Rotation paths and how fast each direction turns (deg/step)
Each turn is a multiple of 5 degrees from 10 to 175, or 0.
Each row of a path follows its step; steps can be skipped.
path 1
step 2: [+2.54,+1.96,+0.25,+1.23,+1.78,-0.60,-2.28,+0.56,+1.40,+2.21,+2.66,-0.55,-7.63,+3.87,-1.62,-0.98,-1.90,-1.08,+3.01,-2.88,-3.04,-3.21,+0.57,-0.65,-1.25,-0.47,+1.68,-0.66,-1.01,-1.80,+1.54,+0.23,-1.00,+2.47,+3.09,+3.37,+2.10,-3.95,+1.16,+2.19,+1.52,+2.33,-0.99,+1.97,+2.64,-1.25,+0.14,-3.37,-2.75,+1.75,+6.72,+1.01,-2.75,-3.15,-7.62,-0.79,+1.15,+0.79,+1.45,+2.16,+1.15,+1.48,+0.05,-1.32,+0.32,-2.16,-1.94,-4.09,-0.36,+1.30,+0.74,-0.69,-0.22,-0.93]
step 10: [+2.04,-0.94,-1.14,+4.21,+3.58,-3.14,+0.54,-1.46,-0.50,-0.95,+0.81,-1.35,-3.47,-1.15,-2.88,+1.03,-3.90,-2.90,+2.57,-0.29,-1.40,+1.45,+0.82,+2.83,-1.66,+1.91,+1.69,-3.95,-1.13,+0.07,+0.81,+0.43,+2.60,+1.83,+1.35,+6.82,+0.10,-3.35,+0.19,-2.16,-1.79,+2.59,-0.38,+3.45,-3.92,-2.71,+0.66,-1.95,-2.67,+0.48,+3.40,-0.73,-0.98,+1.17,-5.82,-2.86,+3.07,-0.23,+1.65,+1.99,+2.56,+1.31,+1.19,+1.23,+0.06,+2.20,-1.75,-4.23,+3.20,+0.59,+1.36,+4.56,-1.89,-2.15]
step 13: [-3.22,-0.68,+4.34,+2.55,-3.81,-0.93,-1.52,+2.51,-1.87,-1.13,+4.77,-1.51,-3.66,+2.36,+2.52,-5.07,-0.87,+0.61,+1.90,+0.18,+1.77,-0.28,+3.80,+3.01,+1.79,+4.39,+2.14,+1.40,-1.37,-0.04,-1.18,-3.71,+5.10,+2.76,-3.49,+1.64,+1.68,-0.58,+0.24,+1.60,-0.93,-1.30,+0.98,+4.78,+1.02,+1.37,+4.94,-3.67,-3.57,-0.08,+2.65,-0.01,+0.39,-4.15,-2.99,+0.34,-0.64,+1.09,-2.32,+2.45,+0.31,+2.66,+0.57,-1.64,-1.77,-0.01,-2.15,-0.61,-0.15,+0.21,-0.49,+1.80,+1.82,-1.29]
step 15: [-2.61,+2.62,+2.35,+2.95,-0.01,-2.43,-2.39,-1.42,-1.92,-4.52,+0.41,-0.66,-0.92,-1.92,+4.06,-1.43,-2.99,+0.89,+2.06,+0.50,+3.57,+0.15,+1.49,+0.88,-1.01,+0.95,+2.23,-3.20,-3.32,+0.44,+0.03,+4.43,+2.65,+0.59,-1.38,+3.57,-0.82,-1.57,-2.70,-0.40,-0.98,-0.62,+2.77,+4.44,+1.25,+1.92,+1.11,-2.49,-4.42,+2.17,+4.22,+2.83,-2.80,-2.80,-8.04,-1.72,+1.05,-0.33,+0.78,-0.11,-2.32,+1.74,-0.03,-1.63,-1.05,-0.62,-5.34,-2.28,-0.71,+0.84,+1.52,+0.83,+0.72,-0.90]
step 17: [+0.33,+0.76,+0.80,-1.68,-0.83,-4.01,-2.61,-0.54,+0.45,-3.20,+1.55,+1.38,-4.80,-1.28,-2.07,-0.15,-1.76,+1.91,-0.20,-0.43,+0.22,+0.13,+2.50,+1.06,-2.06,+1.26,+0.63,-3.16,-1.70,+2.88,-1.31,+3.80,+1.82,+3.34,+3.89,+6.28,+2.65,-2.80,-1.35,+1.25,+0.46,+0.65,+0.57,+5.45,+0.19,+0.94,-1.80,+1.47,-1.51,+0.39,+1.31,+3.50,-0.77,-3.30,-2.85,+1.13,+2.79,+1.90,+0.03,+0.16,-4.08,-0.46,+3.38,-0.21,+3.44,-2.85,-1.88,-2.64,+3.98,+4.65,+2.58,+4.46,-0.10,-1.50]
step 20: [+0.19,-2.07,+4.85,+4.56,-0.06,+0.34,-2.69,+3.50,-2.60,+2.50,-0.53,-1.20,-3.44,+1.66,+3.90,+0.72,-4.93,-2.74,+1.08,-2.10,-0.36,+1.57,-0.19,+0.22,+1.83,+1.92,+2.22,+1.69,-1.44,-0.74,-2.54,-0.58,+0.71,+0.82,+3.46,+3.18,-0.67,-3.75,-2.53,+2.57,-0.79,-0.51,-1.89,+5.81,+1.06,-0.82,+1.53,-2.00,-3.89,-2.74,+2.79,+0.12,+0.26,+0.73,-7.94,+0.24,+0.29,-3.95,+1.96,+0.69,+1.60,-0.29,+0.37,-0.96,-2.68,+1.99,-1.73,-1.04,+0.40,+0.83,-2.71,+3.05,+0.36,-1.02]
step 22: [-0.23,+0.28,-0.76,+2.97,-1.56,-0.10,-3.60,+2.26,-3.84,-2.42,+3.18,-3.40,-0.92,-1.38,+3.18,+2.78,-4.88,+3.02,+1.87,-3.99,+1.97,-2.04,+2.91,-0.20,-1.65,+0.63,+3.32,+0.45,-1.41,+2.45,+0.94,+0.41,+1.51,-0.84,+3.40,+4.33,+2.67,-2.46,-1.24,+5.72,+0.08,-0.17,+1.66,+5.92,-2.87,-1.64,+0.10,-0.23,-2.51,-2.54,+0.39,-1.26,-1.18,-1.15,-3.35,+0.93,+0.17,+0.24,+3.02,+1.88,-2.72,-2.45,-3.38,-2.41,+0.20,+1.33,-4.08,+0.31,+1.15,+1.88,+0.92,+2.45,-2.91,-0.80]
step 25: [-1.47,-3.09,+1.93,-1.40,-1.11,-1.89,-2.00,-0.21,-1.03,-3.40,+1.16,-0.09,-3.65,-1.43,+0.03,-1.85,-2.16,-2.04,-1.13,-2.59,-0.18,+2.09,+2.38,-1.48,-3.56,+3.57,-1.96,-4.14,-0.30,+0.28,-1.79,+0.27,-0.36,+4.61,+3.21,+1.23,+0.79,-6.96,-2.41,-0.95,-0.09,-2.00,+0.44,+5.30,+1.60,+1.44,+0.79,-4.65,-3.07,+3.08,+4.58,+2.47,-0.18,-0.73,-4.77,+1.34,+1.76,-0.26,+2.63,+2.71,+0.91,-1.24,+1.54,+0.53,+0.66,-1.66,+1.32,-4.47,+2.39,-1.49,-1.56,-0.44,+3.54,-0.65]
Speeds:
[+0.38,+0.12,+0.41,-0.42,+0.94,-0.77,-1.25,-0.99,+0.39,-0.15,+1.43,-0.51,-0.22,+0.18,+0.13,+0.05,+0.66,-0.18,-0.73,+0.31,+0.05,-0.29,-0.39,+0.56,+0.61,+0.52,+0.41,-0.03,-0.69,+0.06,-0.64,+0.20,-0.04,-1.31,+0.06,+0.71,+0.16,-0.11,+0.21,+0.34,+0.55,+0.47,+0.79,+0.39,-0.89,-0.31,+0.24,+0.55,-0.28,+0.14,+0.11,+0.31,+0.49,-0.04,-0.34,-0.38,+0.05,+0.28,-0.24,-0.41,-0.92,+0.67,+0.04,+1.14,-0.82,-0.73,-0.16,+1.63,-0.29,-0.49,-1.12,-0.25,-0.43,+0.02] : 160
[+0.75,+0.54,-0.80,+0.02,+0.35,-1.32,-0.99,+0.79,+1.34,+1.04,+0.42,-0.23,+0.08,+0.54,+0.39,+0.62,+0.14,+0.18,+0.88,+0.20,-0.02,-0.25,-0.11,-0.32,-0.58,-0.42,+0.68,+0.56,+0.88,+0.54,+0.03,-0.79,-0.05,+0.01,+0.00,+0.53,-0.63,+0.24,-0.76,+0.00,+0.33,+0.00,-0.40,-0.22,+0.25,+0.50,-0.95,+1.15,+0.07,+0.58,-0.12,-0.47,+0.56,-0.23,+0.64,+1.09,-0.51,+0.16,-0.56,+0.35,-0.36,+0.39,-0.92,-0.35,+0.83,-0.93,-0.25,-0.44,+0.47,-0.43,+0.55,-0.85,+0.02,+0.10] : 145
[-0.97,-0.85,-1.00,+0.36,+0.75,-0.66,-1.11,-0.90,-0.24,+0.03,-0.62,+0.58,+1.59,+0.19,-1.07,-0.29,-0.53,-0.74,-0.04,-0.05,-0.14,-0.10,+0.00,-0.01,-0.11,+0.78,+0.14,+0.07,+0.20,+0.97,-0.41,+0.52,-0.77,-0.31,-0.05,-0.18,+0.36,+0.03,+0.34,-1.00,-1.22,+1.10,+0.28,+0.08,-0.13,-0.06,+0.04,+0.09,-0.44,+0.39,-0.84,+0.13,+0.17,-0.29,+0.71,-0.24,+0.55,+0.01,-0.15,-0.11,+0.46,+1.20,+0.36,-0.50,+0.05,-0.39,+0.39,-0.11,+0.86,+0.17,+0.96,+0.75,-0.06,-0.13] : 160
[+0.29,+0.20,-0.20,-0.87,-0.27,+0.47,-0.83,-0.72,+0.22,-0.89,+0.40,+0.46,+0.35,-0.71,-1.44,-0.58,-0.06,-0.33,+0.50,+0.16,+0.29,+0.31,-0.32,+0.51,-0.82,-0.55,-0.19,-0.34,+0.36,-0.72,+0.22,+0.99,+0.22,+0.34,+0.39,-0.07,-0.23,-1.36,-0.14,-0.52,+1.60,-0.63,-0.52,-0.72,-0.53,-0.35,+0.69,+0.49,+0.14,+0.69,-0.13,+0.48,-0.92,+0.68,-0.60,+0.98,+0.53,+0.35,+0.35,-0.69,-0.36,+0.31,-0.02,-0.43,+0.72,-0.10,-0.32,+0.05,+0.43,-0.40,+0.45,-0.52,+0.38,-0.80] : 45
[+1.26,-0.16,+0.32,-0.45,-0.20,-0.73,-0.07,-0.72,+0.71,-0.29,-0.89,-0.45,-0.51,+0.66,-0.34,-0.23,-0.03,+0.32,+0.12,-0.19,+0.55,+0.36,+0.15,-0.21,+0.32,+0.66,-0.18,-0.52,+0.06,-0.25,-0.87,-0.70,+0.22,+0.03,-0.77,-1.18,-0.47,+0.14,-0.19,+0.17,+0.82,-0.87,+0.68,-0.24,-0.07,-0.23,-0.07,-0.29,-0.90,+0.49,-0.75,-0.49,+1.05,+0.07,-0.25,+0.13,+0.23,+0.24,+0.35,+0.58,+0.04,-1.14,+1.00,-0.37,+0.65,-0.01,+0.99,+0.51,+1.36,-0.41,+0.06,+1.48,-0.16,+0.32] : 55
